Here are some points, one per row:
[ 44  26  12  -3 -24  30  -3 -21 -19 -24 -18   3  -3 -25  56 -23  23 -27 -16  -1 -12  14  -3  15
 -63   7   7 -38 -40   1 -25 -32]
[  9 -26  -2  25 -16  34  -7  -4 -15 -30  -8  19  43  18   0  16 -19   4  43 -21  -8  -1  -9  10
   8  27  -4  19  17 -20  37 -15]
[  6 -27  16 -15 -23  22  -1  10  -6 -33  -7  -5  35  30 -12 -29 -14  15  31 -22 -10 -11 -13  -6
   9  15   2  -1  11 -24  27   3]
[ 11   9 -30  15  -3 -10 -33  -3  18  12 -27  44   6 -14  21  -7  26  44  10   3 -22  37  29 -32
  58 -17  70  56 -42  12 -24  41]
[-52 -35  16  -4  16 -11   3  36 -14 -11 -22 -15 -10 -12 -18 -20  40 -35  15 -33 -13   0  26  -6
 -15  34 -47   0  -1  13 -52 -17]
[ 56  11  16   3 -53  30 -21 -14 -18  -3 -24  15  18 -16  36  -6   5 -58  -9   3   0  11   4  49
 -30   1 -12 -44 -46  -3 -37 -30]
[  3 -20   3  16   1 -30  15   9  15 -28   2 -13  14  14  12  13  27 -16 -24 -30  57 -14 -12  49
  16  69  52  -7 -12 -41  27  15]
[ -9 -25  28 -25 -16  18   8   4 -16 -16 -28  17  32   3 -16 -17  -8  28  28  -6  -4 -21 -18  11
   4  16   3   7  -8 -10  33  24]
[-32  31  -7  -1 -39  24 -11 -14  45  21  29  -2 -27 -18  -5  25  22  12   4  20  23  27 -10 -30
   3  -7 -27 -25   2  -8   8  20]
[-40  -8  19  27  46  -1 -37  25 -17 -16  18 -30 -12  -4  -3 -40  24 -31  10 -35 -31  -6  19   0
   1  14 -59  14 -22   0 -19   4]
[-11   4  13  16  12 -18  37 -23 -51 -16 -17   8   1  11 -41  75 -13  22 -33  -6  16  20  -8 -36
  39 -63 -14  -1 -40 -22 -35 -29]
[-24  32 -32  -6 -32   5  21  -7 -24  17  22  43 -35  24 -14 -17  28  12   9  26  12  -4   7  42
  10 -18  12 -19  68  26 -11 -16]
[-12  -1  16 -21   3  39  36  -4  -3 -25 -11  26  35   4  -5 -16  12  23  18 -14 -20 -41 -15  -5
 -14   7  -2  10  -6 -20  40  19]
[ -4   1 -44  22 -15 -25  31   4   9 -28 -37 -24  13  34  21 -10 -30 -24  33  48 -13 -13  11 -24
   7  -8  37   5   3  19 -43  51]
[-16  49  35  14  13 -38  42 -24 -21 -11 -22   3   6  -5 -14  50 -32   6 -26 -33 -13  -8  26 -21
  39 -59   3 -17 -33  -6   5 -30]
[-44  27  -4  15   1   5 -10  -1   1  21  39  35  -9   1  -1 -10  10 -12  33  27  25 -20  -1  19
   9 -32  36 -37  51  42   2 -14]
[ 34  11 -16 -27  34  -7  -6   8  10  22  -9 -10   1  11   8  11 -10 -29  -3  51  25 -18  -1  -4
  10   0 -40  41   0   1  15  -4]
[ 25  11 -15 -55  50 -22   3   7   6  23 -21  -7   9  24   7   9 -14  -4 -17  -3  16 -12  18  20
 -19   5 -29  39   0  40  11 -14]
[-21  13 -15   8 -18 -20 -23  -2 -17  31  55  30 -19  18 -22 -23  13  -3  26  13  -7   3 -19  38
  -7 -48  33 -16  36  37  22  -8]
[-65 -20   5  27  25 -20 -42  34 -18  10 -17   9  -8 -22 -17 -27  14 -10  17 -40   9 -17  11  -7
 -39  23 -56   7 -15 -11 -35  -1]
[ 31  31   5   1 -27  23 -24 -31 -14 -18  10 -18  27 -27  47 -40   0 -11 -16 -20   4   2 -33  32
 -45   2 -10 -20 -54   7 -42 -17]
[ -1 -26   6 -22 -11  19  13 -14 -18 -32  -9   1  10  26  11 -26 -17  16  17 -21 -29   3 -25 -15
  -3  33   5   8  26 -37  35   1]
[-25 -29  20  23  37   4  -5  30 -29  11 -13 -27 -21 -25 -32 -26  41 -36  35 -44 -21 -18  11  23
   5   7 -52  11 -21   9 -18  11]
[ 10   8  -1 -11  -5 -17  24  31  20 -44  34  -3  -5   9   6   6  21  24  12 -17  32 -12 -37  31
  22  78  19 -12 -42 -21  14   1]
[ 30   5   0 -32   5 -31 -32  35  -2  39 -10 -27  11  -1   6   7 -29 -16 -23  21  26 -24  -8 -14
   1  -6 -15  33   6   8  16 -14]
[  6 -26  16  -4   1  18  15  -2 -41   1  -5  18  36  15 -10 -36 -16   3  11 -25   3   6  -3 -22
   8  41   4 -10  10  -8  40  15]
[ 64   8 -24 -20  25  12 -15  23  -1  41   5   5 -20  13  -8   0 -14 -22  -8   9  42 -24  14 -25
  16   3 -31  33  -5  10  21 -21]
[ -7   6   3 -19 -41  16   0 -13  22  -4  13 -11 -58 -33   6  33  -8  -8  -6 -17   7  40 -16 -13
  15  -7  -8   0  39  22  10  27]
[-17  10  16   6   2 -13  -8 -14 -35  13  40  34 -44  23 -10  -3   6  16   5  30   2  18 -25  26
   4 -15  31 -19  60  45 -11   2]
[ 16  14 -31   3   5  -6  -5   9  17  38 -43  36   7  -4  21  14  35  12  -3 -11 -49  25 -17 -49
  62  -2  66  32 -14  -5 -42  30]
[ 22 -16 -37  46 -12 -25  40  -3   7 -22 -18 -28  16  31   5 -16 -14  -9  33  53  -8   3  -5 -36
   4 -16  27  12 -19  34 -30  51]
[-38 -20   9   5   8 -28 -53   2 -17 -19   0  -5 -28 -11 -21 -17  33 -37  17 -14 -27 -18  35  10
 -21  19 -56  19  -3 -51 -35   7]
[-22  19  -4 -42 -27  15   1 -34  33  22   0  -2  -6 -20 -29  23   2  -7  -9   1  11  29  -2  19
  12  -1 -15 -17  16  32   6  35]
[-24  24  18  47 -11   0  -5   4   0   7  27  26 -30  17  -6   9  15  15 -15  36  -4 -21 -38  42
  -5 -32  15   1  68  23  -8  -3]
[ 14  -4 -16 -16   3   5 -10  43  17  24 -29 -30 -41  10  22   3 -22  -2  -3  -1  38 -25  24 -13
 -20  -8  -2  48  -2  11  32 -45]
[ 15 -12   3 -23  27 -18  -7  21  15  10  -5 -16   0  28  50  31   7   8 -11  27   9  -5  -5 -15
  -7  -3 -35  39  -2  29  21 -47]
[-38  22   2  19 -18  11   1  13 -20  13  40 -10 -23  18  -4  -1  27  22   9  37 -12  19 -15  49
   5 -32  28   0  43  42  13 -13]
[ 28 -52  23 -24  21 -23  24  11   7  59  32 -44  16 -26  83 -22  22  45  37 -16  36  13  48  26
  -5 -19 -32   2  31 -53 -52  10]
[-14  41   3   1 -18   0 -16 -18  32  38  26   0 -22  -1   9  14 -14  18 -15  -5  -3  41   2  -8
   1  16 -30 -40  13  27  25  34]
[  7 -25  48 -10 -28   1  -5   7 -31 -10 -29  14  29  14  -1  -7   0  36  17  13  -9 -18  -8 -15
  12  42  -3 -19   5  -9  38  20]
[-26  19   7  10   2 -41  37 -48 -35   9 -18  -6 -33  -3 -24  30 -37   5 -28  -7  -9  -4   1 -29
  40 -51   1   6 -38 -58   7 -24]
[ 21   0 -13 -20  17  -1  20  31   3 -25  49  -6   7  36 -16  20  31   2 -17 -28  26 -22 -31  34
 -16  64  43 -18 -28 -45   0  16]
[ 44  12  50   8 -11  23 -26 -48   1 -19 -11  -4  -9 -20  27 -44   5 -33   1   2  27   0 -35   6
 -50  -3  12 -18 -52   2 -39 -19]
[-11  35 -14  -2  26   3 -16  30  50  22 -49  31   4  15  20   2  -9  31  14   1 -37  50 -13 -17
  25 -15  78  45 -18 -24 -53  21]
[ 53  25 -21 -26  38 -33 -20  30   8 -14 -32 -32   8 -17   0  10   5   5  12  12  32  -5  12  -7
  -7  -6 -27  12  31  16  22 -13]
[-20  45  19  21   5 -44  34 -22 -24   7  -7 -19   8  15 -30  34 -37  -5 -15 -21 -23  18  33 -37
  25 -40  19 -25 -35 -23   1 -48]
[  4 -66 -41  21  28  24  -3 -24  70 -21   2  16  -6 -12 -38 -34 -49  32 -38  17 -21  -4   5  13
  31 -23  15 -58  14   1 -21 -59]
[  2   0  10   7  19  37  10  10 -22  -8 -11  12  32  14   2 -10 -19   3  49  -6 -10   1  -6  -9
 -22  19  10 -23  10 -54  41  18]
[ 10 -31  29 -32   9  54   2   5 -42 -34   7  15  11  22 -12   8  -8  20  31   2   4  -1  15 -16
 -14  21  16  -4  -7  -9  14  36]
[ 19  -8 -10 -42  29 -24  -2  42   4   7  14  -5   4 -49  26  21 -12 -32  -1  43  16 -26   8 -22
 -19 -12  -1  34   2  10  28 -19]
[ 33 -32  14  34  11 -32  19  17  27 -28  32  24   2  20   9  39  30 -12   0 -26  27  15 -26  35
 -16  62  31 -11 -25 -15  43   1]
[-12 -55 -45  21  38  31 -15 -35  18 -10 -10 -15 -14 -40  -5  16 -42  39 -36  34 -51 -29  23  28
  28  -8  27 -76  -1   2 -16 -18]
[ 18 -57 -43  25  25   6   0 -24  41   5 -19  -4 -25 -17 -43 -19 -20  59 -53  17 -50 -26  -3  11
   4 -18  16 -71   6   4 -11 -23]
There is one direction along which these points spread out most. For each point below, how far along it does it lie, from 0 to 99? The average is 50, and the first point in the table lies past the average. One standard deviation of the points above along it is 16.
[-32 -15  25  26  29   0 -10  42 -12 -19   8  18  -6 -24 -12 -36  41 -46 -18   1 -25  11  39   6
   5  31 -73  18  -1 -21 -22   1] 69
[ 40  28   9  22  -7  31 -11 -49 -31 -17 -23 -10   5 -43  30 -45   9 -30 -26   8  13  25 -50  31
 -42   7 -13  -3 -33  -1 -25 -18] 61
[ -8 -39  17 -12 -20  11  17   8 -24 -26  10  44  37  -3  -4   1 -32  24   8 -19 -11 -13  -5   1
 -23  26   0  14  -1  -5  16  14] 63
[-41  -8  -1 -30 -37   8  -4 -36  39  20   4 -13 -11   4  -6  16  15 -23 -22 -13   0  43  -3  11
   1 -23  -8   0  14  28  34  27] 39
[ -8  45  15  33   2 -25  35  -1 -32 -24   2 -11 -10  -6 -40   4 -49  28 -50  -3   3  15  39 -22
  40 -55   4  11 -37 -35   9 -19] 32
[ 17   3 -40 -47   9 -25 -21  16  -3   7   1 -30   3   4  11   7   3  -4  -3  24   6 -19  -1 -25
 -14   4 -23  33 -12  16  24 -38] 56
[-12  19  13 -20 -21  23 -23 -15  34  -6  38 -14 -20  -8   7  25 -11 -20 -26 -33  10   5  -4 -17
  16 -24  -1 -20  40  18  -4  43] 39
[ 34  13  18  -4   3  -3   7 -55  27  57  45 -37  44 -18 -29  26   5  16  33   4 -25 -41  57 -20
 -33  53  -6  92  40   7 -23 -43] 56
[-32  23 -18   8 -14  27 -19 -19  32   7  15  -8  12  -4   0  20  35  -5 -39 -15  26  24  12 -23
 -28 -42  -2 -13  29  10  30  37] 39
[ 24 -16 -49  47 -23 -28  63  21  13   0 -23   8   9  31  22  -7 -23 -25   4  16 -33 -21   2 -24
  -3 -21  15   9  -1  30 -35  57] 39
[-32  15  -4  -5 -54  13 -11   2  33  28  15 -15   6 -27 -32  13  -8 -10 -11  10  25  43  -6 -20
 -13  -9  -1 -24  26   6   0  19] 38
